Each row has a hidden score. How much does it go up from the first row of each pair to the second? 20 means little or no change, 40 a big rise and 0 a big fall. The score is a weighted sum of the row's numbers plus the product of two more (or one squared), each taken from its middle value.
[-38 -36   6  10 -39  -4 -11  32 -35 -46]
[ 75  15  -9  -9  38  19  39  10  -1 -25] -> 27
[-13   9 -31 -32  38 -17  20 -36  48  -4]
[-38 -13   4   8  -9 -25   2  27 -23 -12] -> 18
[-11   7  37  52  -8 -46  27  35 -28  20]
[ -1 -28  22  24 -16 -36 -42 -30  -5 -38] -> 27
[-33  -2  -9  -4  15  16  -7 -26  10   8]
[  8 -36  18 -48 -14  -2  26  30  25   9] -> 26
[-24  -2  19 -42  22  32 -29 -55  30  51]
[ -8  17  43 -20  -6 -11  -6  12 -20  40] -> 13
[-22   1 -37  40  -1 -33  47 -28 -26  16]
[ 28  43   6 -45  14  17   5  23  41  26] -> 21
[ 96  16  -5  10 -16  20  51  29  50  29]
[-57  41  17  -5 -29 -15  30   6  -6  53] -> 13
[-26 -19  33  21  -1 -32   4  49 -40   3]
[-39  27  23 -18  60  48   1  -8  -5  16] -> 29
[-22  17  20   6  -4 -19  -4  16   3  23]
[ 11 -16  39  24  29 -13   8  22  -8  39] -> 25
[ 17  15  13  -8  -4  -2   1 -18  14  -1]
[ 8 14 26  0 16 23 41 16 24 37] -> 23
[ -2  -7   8 -12 -41  37 -24  25   4  -2]
[-24 -12  17  64 -24  -3  38 -20 -33 -22] -> 18
[-26  18   8 -10  -2 -28  -7 -24  10   9]
[-19  20 -53  33  61  -8  -2 -19  -7 -11] -> 21
[ -4 -33 -35  -9  41 -27 -44 -44  -1 -43]
[ -5  25 -18 -46  21  45 -21  24   3   7] -> 27
[ 20 -25 -48 -13  36 -10 -71 -68  26 -51]
[ 10 -17  24   8 -27  66   9  39 -10  29] -> 27
[ 97  29 -66  -1  11  51  43  11  51  11]
[-36  -5 -36 -20  12 -11   4 -40   5 -10] -> 19
[-26 -21   1 -24  31  43   6 -12   9 -29]
[ 22   0  36  24 -12 -48 -22   5 -31   4] -> 12
[ -8  31  12 -29  16  39   4  68  -7  -5]
[112   6 -50  17  -8   1  51  19  41  35] -> 16
[ 23   6   3 -35 -16  11 -10  16   2  10]
[  7  12 -46 -24  40 -11  -4   0  38 -10] -> 19
[-40  11  42  20  -6  -8   9  -6   1  29]
[ 49  41 -16  35  13  66  46  31  20   1] -> 19
[-40  39   1  -3  -1   0  25  13 -32  20]
[-27 -30  -6 -23  10  11  24 -21   1 -17] -> 29
[-22   3  33  -6 -15   0  -3  -2 -16  30]
[36 -5  1  4  9  0 69 22 63 40] -> 20
[-23 -23  24   4  -3 -26   7  12 -35  -2]
[ 59   6   4  -8  78 -28  -9 -84  58  49] -> 30
[-13  28  28  23  -3  28  24 -42  -3  60]
[-36  31  17  -1  27  -9  13   8   1  47] -> 9
[-33  18  91  20 -39  66   4 -14  -5   1]
[-19  -4  -9  21 -13  22 -28 -67 -20  -1] -> 21
[-31  23  18  28  -4  29  27  25 -40  30]
[-37  22  21  -2  11   2  -8  24  -8  10] -> 16
[-11  -9  44 -40 -28  -1 -13  63  14   7]
[ 46 -33 -38   2  23  -2 -13 -14  17  12] -> 25
[ 65  26 -35  26 -27  96 -15 -16 -25 -31]
[ -7   6 -20   5 -11 -55 -21   9   1   1] -> 9
[-19  15  25 -13   5  20  -7  21 -24  -1]
[ 36   2   5  -2 -21  31  16  15  54 -38] -> 18
[-18  41 -42  19  28  25  -8 -30  19  29]
[ -6 -38 -33 -13  61   4 -42   7  25 -19] -> 22
[ 16  30  63  14 -32  -5  -7   5 -16  38]
[-15  29 -34 -58  28 -13  26  -9  16   9] -> 18
[ 48   5 -67 -40  12  -3  17 -17  81 -35]
[-30  -3 -37 -76   3  18 -29 -15   4 -22] -> 31
[ 12 -31   9  -1   7  -6 -26  -3   2 -46]
[-16  15   8   5   8 -34  40   4   8  35] -> 19
[51 14  6 11 39 32 49 18 21  8]
[ 50  15 -31  11  -6 -30  -5  18   3  23] -> 18
[-11   2   4  23  10 -20  17  82 -16   8]
[-38  21  11 -26  17 -34  34 -17   7  34] -> 21
[  9   0   1  43  -5 -62  48 -24  -3  -9]
[-15 -30   9  33  53 -21  21  17 -23 -21] -> 29
[ 22  18 -52  25  47 -31 -46 -76  24  -9]
[-35 -43  27 -10 -17  20 -50   9 -30 -23] -> 16
[-40  21  58  30 -16  -5  39  69  -3  62]
[ 19   2  32 -15 -21  -4   6  30 -11  29] -> 21
[ 31 -27  42  42 -29  -8  45  58  -5  68]
[ -8  34  39  30  -4  10  16  24 -15  41] -> 13
[-18   3  23   7   3 -26  47  25 -20  58]
[-20 -10  19  -8 -15 -36   0  35 -18   1] -> 16
[41 39 14 13 19  2  1 76 15 29]
[ 10  -3   7   4  35 -15  45   7  32  23] -> 23
[-27   9  -7  -3  39   1  12 -39  19   6]
[-12 -16  -5  28 -15  -9  -3 -37 -45 -36] -> 19
[  4  -4   4   1  14  -2 -49 -39 -26 -34]
[47 40  0 -1 -4 27 36 -6 30 12] -> 20
[  3 -24  38   5 -24  11 -16 -18 -26 -52]
[  1  -5 -25 -18   4 -13  17  16  24  11] -> 20
[-12  28 -10  -8   9  -4  41  10  40  19]
[ 23  14  27 -16 -10 -17  -4  -9  22  58] -> 30
[-66  -3  35  16 -17  -7  19  86 -18  44]
[-17   2  30  29 -13   1  67  60 -41  60] -> 24
[-22 -26  32 -51 -78  30 -54 -20   5 -21]
[ 27   3   9 -37  11  17   7   3  15 -13] -> 18
[ -2 -20  32  55 -11 -48  39 -15 -25  33]
[  3 -36  15  24   4 -72 -16 -36 -19 -37] -> 12
[-12  13  24   6  12 -22  32 -12 -12  24]
[-16  17   1   5  26 -30   5  45  21  -7] -> 16
[ 21 -46 -10  74  17 -64  -6 -23 -40 -38]
[ -17  -94  -57  -29   -7  -16  -19  -48    4 -111] -> 29
[ 31  23  23   9  14 -34  56  39   7  49]
[  3 -31 -13  -6  14 -18   5  -3  -4 -40] -> 24
[ 20  20   7  16   3 -43  20  29  17  36]
[ 22  -9  44 -13  -4 -26  26   9  42  18] -> 21
[-32 -42   6 -20 -45 -17 -42 -23 -35 -65]
[-14  17   9  14 -21  -2   3 -28  -2  39] -> 29
[103 -29 -20  21   0   7 -28  10  40 -39]
[-12   2  19  68 -30 -64   6 -19 -56 -19] -> 14
[-19   1  34 -56   1  26  41  43  38  14]
[-26 -14 -27  -7  21 -21 -16 -32  15 -42] -> 4
[-13 -21  -2   5  21   5  27  20  33  -1]
[18 23 33 46 -5 54 49 43 -8 16] -> 20
[ 11 -13 -34 -39  30  49 -50   1  19  21]
[  7 -29  -3  61   4  19   0   7 -24 -19] -> 18
[-40   3 -48  -3  34  36 -42 -50  -9 -20]
[  4 -32 -26  36  -3  16  -2 -46 -43 -88] -> 19
[ 11 -20  25  39   9 -36  23 -26 -30 -15]
[  3  -4   5   6  23 -86  25  46 -28  57] -> 18
[-25 -51  -4  41 -10  -9  12   0 -26 -26]
[-11  11 -10 -20 -29   2   2   7 -19  44] -> 20
[-61   0  81  13 -47 -34  13  46 -76  29]
[ 16 -17 -17  64  -7   8 -21 -27 -44 -20] -> 31
[ 23 -28 -30  -6  45   2 -19 -49   0 -38]
[ 60   7   5  43 -35  -1  78  68  -2  39] -> 19
[ 20  25  -2 -38 -14  34 -23  14  26  -3]
[ 12  25 -32  -6  16 -10 -13 -76  31   8] -> 23
[ 25  12 -29 -16   3  49   6  16  13  -9]
[-11 -16  37 -16 -10  -4  21   3  19 -28] -> 17
[-44  39  51 -14  21 -16   9  31 -51  43]
[-44  25  18  11  -8 -21  15   9 -33  34] -> 17
[-29  -7 -34 -25  -5 -18  -5   4   4 -21]
[ -9 -16 -35 -18  24   6 -28 -32  55 -29] -> 19
[ 20   8  11 -66   5  36  -2  35  34  12]
[ 23   6 -46 -28  17 -31   9 -69  11  -4] -> 12
[ 74  34  -6   1  37 -58  36  26  47  41]
[-23  32 -21   0  17   8 -21 -27  -9  29] -> 25
[ 29   5  43   1  -8 -25  17   8   9  24]
[ 38   6   5 -43  -3  34 -11  12  23 -23] -> 20
[ 14  14  -6 -50  22 -23  13  26  45  -5]
[-41   9   9 -24  12  -1  42  -2  16  26] -> 23
[-33  24  17   2  18  24  31  -9   5  60]
[ 12  26 -12 -12  12  14  14   4  47  16] -> 16
[ 85  19 -10  34 -50  21  45  31  -8  31]
[ 33  -6   9 -33  22 -11 -11 -11  29 -24] -> 10
[-32   5 -17  13 -23 -19  32   6 -14   9]
[58  5 13 21 20  4  9 -8 -7 18] -> 27
[ 24  11 -28  18  13  24  19  10  23  10]
[ 17 -22  -4 -67  -2 -19 -21  20   6  10] -> 22
[ 18  41   1 -73   9  24 -23  27  27  18]
[18 -3 11 -5  5 31 45 55 19 53] -> 25
[ -7 -16 -19 -21  48 -46  26   6  36 -12]
[  6 -35  13  -6 -30  -8   4 -29  -3 -43] -> 15
[-12  18  -7 -47   4  23 -27  17  -5  20]
[-13 -11 -61 -15   5  36 -69 -30   4 -39] -> 19
[ 26  18  -2 -25   1  29  36  19  48  38]
[ 25 -14  14 -15   4 -48   9   8  -3   4] -> 16
[ -7 -12  18  10 -26 -46   2 -20 -10  22]
[ 41 -25  22  41   0  -1  41   9 -15 -23] -> 18
[  4   3  -3 -19  47   6  31  65  50   9]
[18 18 20 -5 20 -3 43 35  5 25] -> 14
[ 15  16  40 -12   2  -4   8  10  38  37]
[ 20  38   0   0  28  11 -14 -27  23  -7] -> 17
[-17   7  19  12  26 -19   6  26  -7  28]
[ 15  12 -13  16  33  -4   9 -10   4  -4] -> 20
[ 96 -15 -23  52 -30  19  29 -10  54 -41]
[ -9 -81  16  57  41 -86   5  -2 -44 -28] -> 8
[-17  31  20 -10  -3  -7  21   6  16  35]
[-26 -27  32  -1 -21 -19  -6  46 -14  21] -> 22
[  2 -33 -11 -26  16   4  -2  48   9 -29]
[ 33  39  18 -29 -10  11  41  37  29  10] -> 10
[-21  32 -53 -22  -3  22 -25 -57  14 -64]
[ -4  -2 -11 -38   8 -25  12 -23  27 -16] -> 24
[-24  -5   0  26 -20 -19 -26 -49 -28   2]
[-20  22  26  48  33 -60  94   9 -14  59] -> 11
[-13 -22  18 -19   4  -2  -9  14  50 -26]
[ 60  12  16 -18 -23  25  23  41  30  19] -> 23
[-39  29 -26  -9  29  34 -24  -9  23  -7]
[-37 -44   3 -27  -7   9 -54  31   2 -38] -> 22
[ 26  29   0  40  -9  -5  39  17 -14  20]
[-12 -13 -16 -17  25  22 -27   9   1 -11] -> 23
[ 51   7 -20  -1  -8  70   9  30  -9  23]
[ 14   1 -65 -64 -14 -24 -38 -42  31 -34] -> 10
